[[108 136 119 126 127 130 132 121 125 130 130]
 [114 138 119 130 131 123 136 128 120 123 135]
 [102 131 121 128 134 131 130 127 129 126 130]
 [120 128 130 122 146 135 126 129 137 126 120]
 [138 124 132 117 134 147 121 121 125 126 121]
 [148 120 135 130 114 122 123 126 138 140 123]] 120

[[129 143 117 126 131 128 126 129 131 135 128]
 [134 142 125 128 120 128 126 132 127 127 126]
 [126 119 135 128 113 128 126 131 133 128 129]
 [127 148 125 122 151 129 126 127 130 127 128]
 [127 149 124 121 149 129 126 127 129 128 128]
 [125 130 131 136 115 128 126 133 132 124 126]
 [128 102 135 127 135 127 126 125 124 131 127]
 [128 103 135 129 118 126 126 128 126 130 130]
 [131 142 126 128 124 127 126 133 128 125 128]] 142

[[152 122 134 108 129 103 152 140 122 127 110 123 153 108 152]
 [148 147 138 125 130 145 123 108 120 118 116 143 112 142 105]
 [113 133 143 135 147 136 149 144 148 132 120 149 105 150 120]
 [144 103 104 112 123 141 106 142 150 112 117 139 150 106 116]
 [135 148 152 112 115 136 131 130 146 140 139 141 135 137 152]
 [130 131 151 132 105 150 106 121 104 118 136 123 148 143 104]
 [137 136 113 130 125 119 139 149 126 147 106 129 118 128 104]
 [115 123 131 153 134 138 144 138 145 152 123 140 152 147 110]] 123

[[132 135 137 136 122 125 135 111 137 129 118 132 121 129 121]
 [147 127 113 150 126 121 145 104 150 129 124 138 106 128 125]
 [112 126 140 107 121 124 113 117 107 128 111 124 128 133 131]
 [132 132 136 126 119 128 130 122 126 126 119 127 122 127 135]
 [127 134 141 126 111 126 127 104 126 125 108 128 112 128 131]
 [135 144 149 136 115 147 133 136 133 127 130 132 123 123 122]] 144

[[117 109 130 131 124 125 125]
 [129 133 129 129 130 121 128]
 [123 126 126 132 127 122 124]
 [119 122 117 126 123 131 119]
 [127 129 127 121 127 119 127]
 [122  99 133 131 122 150 133]] 99
---
array([[140, 128, 104, 120, 146],
       [135, 133, 141, 112, 119],
       [129, 156, 135, 120, 151]]) ==> 141

array([[144, 131, 117, 117, 124],
       [133, 122, 107, 129, 126],
       [134, 132, 127, 120, 125]]) ==> 107

array([[133, 128, 131, 120, 132],
       [134, 131, 133, 116, 131],
       [136, 151, 122, 126, 120]]) ==> 133

array([[125, 131, 144, 124, 125],
       [124, 123, 126, 157, 127],
       [123, 123, 126, 153, 123]]) ==> 126

array([[150, 109, 110, 134, 129],
       [128, 136, 134, 120, 123],
       [138, 110, 158, 119, 102]]) ==> 134

array([[127, 131, 131, 106, 139],
       [130, 127, 128, 129, 128],
       [130, 127, 129, 129, 128]]) ==> 128
---
[122 148 114 134 100 109 157] => 122
[116 104 126 117 132] => 116
[123 129 120 101] => 123
[131 122 139 156 124] => 131
[118 134 125 152 129 127 149] => 118
[107 104 139 149 130 141] => 107
[113 111 158 113 138 108] => 113
[142 122 128 107] => 142
---
[[129 138 115 118]
 [144 106 133 144]
 [110 138 149 147]]: 133

[[128 129 122 112 139 123 130]
 [137 124 135 126 137 117 122]
 [143 118 127 148 151 123 119]]: 135

[[127 105 110 157]
 [132 125 130 125]
 [128 129 128 128]]: 130

[[148 110 133 118 118]
 [117 128 124 141 103]
 [136 120 130 153 126]]: 124

[[122 118 123 134 153 129 131]
 [109 122 114 118 117 142 130]
 [137 133 136 130 124 123 126]]: 114

[[120 130 131 126 124 123]
 [153 127 123 135 130 136]
 [127 129 128 125 127 130]]: 123
---
[128 115 113 117 123 105] --> 115

[[123 143 133 127]
 [110 157 152 136]] --> 143

[[150 134 112 153 127]
 [128 137 143 127 142]] --> 134

[[128 112 104 135 137 130 121]
 [134 136 136 128 118 111 126]
 [134 136 136 128 124 108 122]] --> 112

[119 140 127 141 149 151] --> 140

[[122 145 123 151 127 142 145]
 [104 131 112 107 155 122 131]] --> 145

[156 104 155 150 107 115 106] --> 104

[104 124 115 109 131 129 110] --> 124
---
[139 115 125 141  99] gives 139, 99

[151 130 139 130] gives 151, 130

[[125 135 123 120 127]
 [130 132 123 125 120]
 [152 121 156 130 139]] gives 125, 139

[135 144 125 149 127] gives 135, 127

[132 100 134 105 149 137 138] gives 132, 138

[[158 137 114 122 130]
 [136 152 148 121 104]] gives 158, 104

[[140 124 127 137 140]
 [139 125 128 136 138]
 [140 120 123 146 149]] gives 140, 149

[130 132 137 113 100] gives 130, 100

[[151 134 145 153 155]
 [143 138 140 143 141]] gives 151, 141
---
[[134 151 131 127 128]
 [153 133 128 128 129]
 [130 132 151 146 128]] -> 153

[[146 129 127 120 128 124 118]
 [121 133 135 135 120 123 127]
 [106 132 136 134 136 129 128]] -> 121

[[126 127 135 127 128]
 [127 116 132 116 128]
 [129 121 151 119 128]] -> 127

[[150 105 128 127 149 105]
 [145 107 125 137 146 115]
 [142 107 122 140 146 117]] -> 145

[[122 151 123 132 133 135 131]
 [129 141 124 129 131 135 130]
 [113 133 121 143 113 129 138]] -> 129

[[152 123 151 128]
 [143 116 140 128]
 [128 118 129 128]] -> 143

[[137 125 143 116 152 131]
 [133 125 133 126 127 128]
 [129 126 131 126 127 128]] -> 133

[[133 119 125 126 145]
 [140 142 139 151 123]
 [149 115 126 141 135]] -> 140

[[123 132 115 111 136 123]
 [127 129 109 117 131 124]
 [116 133 116 104 134 122]] -> 127

[[106 131 120 134]
 [128 119 125 115]
 [120 123 124 135]] -> 128
---
array([110, 120, 104, 131, 139, 136]) yields 136

array([152, 121, 151, 128, 133]) yields 151

array([127, 129, 139, 128, 128,  98, 157]) yields 139

array([137, 142, 156, 136, 131]) yields 142

array([[128,  98, 144, 123, 150],
       [128, 152, 115, 142, 129],
       [129, 155, 158, 117, 121]]) yields 155

array([134, 104, 126, 132, 142, 140, 137]) yields 140

array([131, 149, 130, 137, 120]) yields 137

array([154, 116, 128, 107, 142, 129, 146]) yields 146
---
[125 156 146 132] ==> 125
[134 113 114  99 146 136  99] ==> 134
[150 132 135 124 115 138 134] ==> 150
[144 133 157 143 131 134] ==> 144
[115 105 133 138] ==> 115
[110 146 119 146 107 130 135] ==> 110
[136 143 155 152 120] ==> 136
---
[129 130 122 128 131 100 109]	130

[[128 113 116 136]
 [128 136 150 110]]	136

[124 142 102 119]	142

[112 134  99 128]	134

[[126 137 117 119]
 [155 113 129 142]
 [139 112 136 134]]	112

[117 126 139 120 103]	126

[110 109 134 138 101 127 118]	109

[133 127 117 155 123 113]	127

[107 118 115 141 106]	118
---
[[119 121 113 120 142 122 146]
 [149 139 129 132 141 130 113]
 [146 132 124 136 143 112 134]] | 130

[[128 154 101 127]
 [128 130 136 109]
 [129 129 134 109]] | 136

[[135 133 150 120 130 112 141]
 [137 133 128 124 115 121 114]
 [108 130 128 121 129 127 129]] | 121

[[129 134 123 125]
 [135 132 121 128]
 [153 116 128 138]] | 121

[[117 149 144 154]
 [125 136 138 114]
 [127 131 134 127]] | 138

[[125 138 125 120 115 117 128]
 [142 115 141 123 146 128 118]
 [112 145 115 140 103 122 140]] | 128

[[108 106 140 127]
 [137 125 144 135]
 [145 134 117 139]] | 144

[[140 118 141 140 129 142 122]
 [118 131 139 147 145 117 124]
 [127 122 105 137 121 127 127]] | 117

[[120 118 149 124 135 142]
 [108 133 144 135 131 114]
 [106 124 135 123 130 138]] | 131

[[140 123 129 122 139 146 118]
 [145 120 124 129 136 128 112]
 [140 126 130 124 137 151 123]] | 128
